83, 101, 84, 72, 70, 55, 88, 105, 70, 56, 79, 109
Find the entry just left of 105.
Answer: 88
The entry just right of 79 -> 109

Read these off the grid that follows. Rows and columns are numbered from 1.
1) Which number is the entry in row 1 and column 2?
2) Which number is the entry at row 1, column 3?
3) Which number is the entry at row 2, column 3?
4) Which number is the entry at row 2, column 1?
5) Which number is the entry in row 3 and column 1?
6) Which number is the bottom-left entry?
7) Which number is the top entry of the column that holds the smallest entry?
8) Which number is the entry in row 1 and column 1?
101, 149, 112, 82, 101, 119, 107, 127, 117, 120, 85, 98
99, 93, 98, 95, 110, 94, 95, 104, 111, 110, 104, 102
102, 114, 105, 111, 80, 112, 110, 93, 79, 81, 93, 95
101, 101, 97, 100, 96, 104, 103, 96, 103, 98, 98, 98
98, 93, 100, 94, 113, 91, 93, 107, 108, 112, 105, 103
102, 121, 119, 95, 84, 94, 108, 103, 114, 118, 125, 67
100, 103, 109, 101, 104, 94, 95, 109, 87, 101, 108, 105
101, 114, 106, 111, 81, 111, 109, 95, 77, 81, 94, 95
116, 128, 88, 89, 76, 113, 110, 129, 101, 136, 126, 71
75, 90, 106, 90, 92, 123, 87, 102, 99, 100, 108, 99
116, 130, 108, 87, 74, 109, 115, 122, 108, 139, 131, 60
100, 100, 100, 100, 100, 100, 100, 100, 100, 100, 100, 100
90, 95, 97, 46, 72, 68, 119, 102, 90, 91, 92, 112
94, 146, 106, 88, 103, 112, 103, 123, 117, 110, 86, 103
1) 149
2) 112
3) 98
4) 99
5) 102
6) 94
7) 82
8) 101

97, 111, 100, 122, 97, 113
121, 68, 113, 103, 119, 70
105, 132, 78, 116, 98, 86
106, 91, 117, 104, 127, 82
111, 128, 132, 105, 79, 114
130, 59, 95, 115, 84, 98
113, 87, 103, 109, 125, 98
105, 86, 95, 84, 81, 101
100, 99, 75, 106, 111, 137
The last entry in the row that holds the largest entry -> 137
The entry in the top-left corner: 97
Read off the entry directly below 68.
A: 132
Read off the top entry of the column that holds the largest entry.
A: 113
The entry directly above the largest entry is 101
The 3rd smallest entry: 70
Read off the second entry on the main diagonal.
A: 68
The entry just left of 82 is 127
The entry just left of the largest entry: 111
Read off the 2nd entry in reading order.
A: 111
The smallest entry in the last row -> 75
The entry in the bottom-left corner is 100
The entry directly above 127 is 98
Read off the third entry in reading order.
A: 100
Read off the third-last entry, reading row by row.
A: 106
Read off the entry directly above 82.
A: 86
The entry directly below 127: 79
The 2nd entry on the diagonal from the top-right corner: 119
The entry just left of 115: 95
The bottom entry of the column that holds the smallest entry is 99
Read off the entry just right of 78.
A: 116
The entry directly below 91 -> 128
Read off the largest entry in the first row.
A: 122

Questions about the matrix below.
1) What is the 2nd entry in reading order?
2) What is the entry just left of the largest entry?
3) What is the entry just left of 135?
array([[ 97, 126, 130, 121,  99, 114, 114, 113, 115, 108, 130,  82, 102,
         76, 101,  99],
       [128,  77,  79,  98, 140,  97, 114,  86,  97, 108,  79, 101,  82,
         83, 130,  74],
       [103, 118, 122, 118, 106, 112, 114, 108, 113, 108, 122,  83,  98,
         74, 105,  94],
       [104,  90,  85,  89, 100,  95,  93, 100,  95,  99,  86, 123, 110,
        133, 100, 114],
       [103, 123, 126, 120, 105, 114, 115, 113, 115, 110, 126,  88, 104,
         82, 105, 100],
       [105,  97,  93,  95, 100, 101,  96, 105, 100, 103,  93, 125, 114,
        135, 102, 119],
       [102, 122, 126, 119, 104, 114, 114, 112, 115, 109, 126,  86, 102,
         80, 105,  99]])
1) 126
2) 98
3) 114

Read these off the grid that follows. Counting starts at 1.
1) What is the bottom-left entry?
2) What is the entry in row 3 and column 1?
3) What is the entry at row 1, column 1?
4) What is the entry in the top-right corner?
5) What is the entry at row 1, column 3?
119, 98, 98, 104, 98, 111, 118, 103, 104, 98, 109, 126, 105, 123, 98
111, 98, 98, 100, 109, 99, 116, 98, 120, 108, 104, 120, 112, 116, 98
123, 98, 98, 106, 99, 122, 118, 114, 98, 99, 111, 128, 100, 124, 101
98, 115, 117, 102, 120, 98, 98, 101, 103, 120, 99, 98, 102, 98, 114
106, 98, 98, 98, 107, 98, 111, 98, 117, 106, 101, 116, 109, 112, 99
126, 99, 98, 110, 100, 131, 117, 125, 98, 99, 114, 128, 98, 126, 110
101, 110, 107, 108, 98, 116, 98, 124, 98, 98, 103, 98, 98, 98, 130
98, 119, 124, 101, 142, 98, 98, 98, 120, 142, 99, 98, 111, 98, 107
99, 112, 109, 107, 98, 110, 98, 119, 98, 98, 102, 98, 98, 98, 128
107, 98, 98, 99, 109, 98, 112, 98, 118, 108, 102, 116, 110, 112, 99
102, 112, 109, 109, 98, 115, 99, 122, 98, 98, 105, 98, 98, 99, 128
111, 98, 98, 101, 108, 100, 116, 98, 118, 107, 105, 120, 112, 117, 98
101, 112, 109, 109, 98, 114, 98, 121, 98, 98, 104, 98, 98, 99, 128
98, 116, 115, 106, 107, 103, 98, 110, 99, 108, 102, 98, 100, 98, 122
1) 98
2) 123
3) 119
4) 98
5) 98
